First come named turns, each shown by rows before and after it. For each pair of rows after them, which turns, in which order, take the first row to the second? The first pair is done for you.
turn Nir:
[-20 -10   7   6  -8 -31 -10  13  14   3] => [ 11  -6  -7  -9 -28 -14   5  15  18 -14]
[-32 -33   0  17  33 -15 -22   6  -8   7] => [ 17  20 -45   5 -32  -1  -7  -1  23  10]
[ 21 -17  -2   1   2  -6 -21   3   7 -17] => [  5  -8  -1  11   5 -16 -30   0  10  -2]
[  5 -19  14  -5   0  -2  24  -2 -21 -24] => [-25  13   6  19  -7 -27   1 -10  -7  13]
turn fova:
[-10  11 -19  10 -26  12 -35 -33  14  17] => [  9  11 -19   6 -42  19 -22 -31  11   3]
[-20  -6  33  43   1 -41   1   5 -31  17] => [-15   7  27  47 -14 -44   2   4 -26  21]
[  1   4 -41  11  -8  -2 -14  -7  45   8] => [ 19   2 -40   4 -23   4  -2  -3  40  -6]
[-17 -32  25  26  10 -24   0   4 -19  -6] => [-26 -19  18  32   7 -31  -7   1 -11   6]
turn Nipa:
[-36 -15  -8  17  13 -18 -10   7  21  29] => [-42   7  28   8   4  14  -5  -1  -5  30]
[-49  33   1  26  14 -19 -35  -9  10  41] => [-40  56  18  22 -11  -1 -24 -12  -6  36]
[-19  30  36  -1 -15  43 -19  17 -23   8] => [ 21  34 -11  11 -56  11  -7  26   5  -3]
turn sego:
[ -2  16   7 -53  43  45 -12   4   2   1] => [ 24  12  -8 -58  25  45   2   9   9 -13]
[-27 -64  17  -5  43  19  -2   8 -17 -12] => [-34 -50   7 -16  53  32 -12   0  -4   2]
[ 25   0  10 -25 -15  17  31   2 -19 -22] => [ 13  -7  28 -15  -9   7  29   3 -33 -21]
[  6 -20  -1  11  -8 -17 -28  16  -7   3] => [ -3 -16   3  11  -2 -14 -32  14  -6   9]
turn Razo:
[ 14  -1  -4  16 -28 -17  10  -2  -8  -9] => [  4   2  -1  22 -25 -23   5  -4 -10  -2]
[ 16  16  15  -6 -35  29  13   4 -18 -13] => [ -4  32  18   8 -37  16   1   1 -18   7]
[-14  42  13 -10 -11  30 -17  -8 -16  17] => [-31  21  25  -4  12  19 -25  -4 -23  18]
[  9  38 -14 -10 -22  14  12   4  10  17] => [-23  34   1   9  -5  -5  -4   3   3  33]
Then:
Between the rows of a pair lie two turns.
[  7  18  13 -57  -3  37  -4 -11  -5 -16] => [-21   9  34 -47  15  30 -14 -11 -18  -8]	Razo then Nir
[-13  -8  27 -17  22  36  -1 -12   1   5] => [ 22  10   2 -22 -13  39  12 -11  17  -4]	sego then Nipa
[ 16   8 -27   9  16  -5   0  16   2  13] => [ 11   7 -20  -1  28  10  -4  13  -1  14]	Nipa then sego
[ 43   6  -6 -19   0  26  13   8  16  -8] => [-15  -8  29  26  25 -24  -9  11  -5  17]	sego then Nir
[ 27  -2  -3  18 -24 -19  11  16  -1 -15] => [  1   8  14  32 -18 -28  -1  12  -9   1]	Razo then sego
[-13  54  -1 -37  -3  31 -18 -19  -9   3] => [ 32  33 -31 -15 -44 -10   6  -1   2 -26]	Nipa then sego
[-66  11 -24  11  51 -15 -44   2 -19  19] => [-41  72  10   1 -19  28 -17  -7 -50   9]	Nipa then fova
[-39 -17  -9  16  35 -31 -27   4  18  21] => [ -4 -24 -40 -16  38  -2 -18   1  40   7]	Nir then Nipa
[  3   6  22 -32  36  47  17  -8 -19 -10] => [ 31  -3  10 -31  18  39  31  -1 -16 -28]	Nipa then fova
[  6  37   9  24 -18  -7 -28 -12   3   9] => [ 33 -10  24  -1   3  17  -7  -3 -15 -33]	sego then Nir
[ -1 -36 -63  -2  33 -26 -36  -9  53  21] => [-38 -43  10 -20  71  23 -37 -17   2  18]	sego then Nipa
[-21 -18  38  18   0  -4   8   6 -17 -13] => [-25   1  40  21 -13  -1   9   2 -17  -3]	Nipa then sego
[ 20  -1 -14  21  -2 -23  19  17   2 -23] => [ 15 -11  -9  22   8 -23  17  20   0 -25]	Nir then Razo
[-22 -29  38  61  11 -25  -3  -4 -17 -10] => [-43   7  17  55  20 -13 -27 -20   7  29]	fova then sego
[  1  17  -4   1   6   3  -2 -15  -2  21] => [ 19  -3   2  -9   6  12  12  -9 -13  -3]	Nir then sego
[ 24  -8 -12 -12  20  18  18  10  -8  -6] => [ 30  13 -14  -6  -6  15  22   8  -7  -2]	sego then Razo
[-50  48   0  -5  16   2 -12 -23   4  43] => [  8  53 -38 -31 -20  24  14 -20  24  14]	Razo then Nir
[-64  28 -14 -33  42  -8 -39 -13  -5  24] => [ 11  18 -68 -65  10  10 -11  -7  25 -15]	Nir then Nipa
[-44 -34  16 -22  76  19  -8  21 -14  -8] => [ 20  54 -63 -10 -37   1   8  17  40   9]	Nir then sego
[ -6  29 -19  -3  11  -5 -20  -7  24  25] => [ 26  28 -18 -22  -7  23   1  -5  16   1]	Nir then Razo
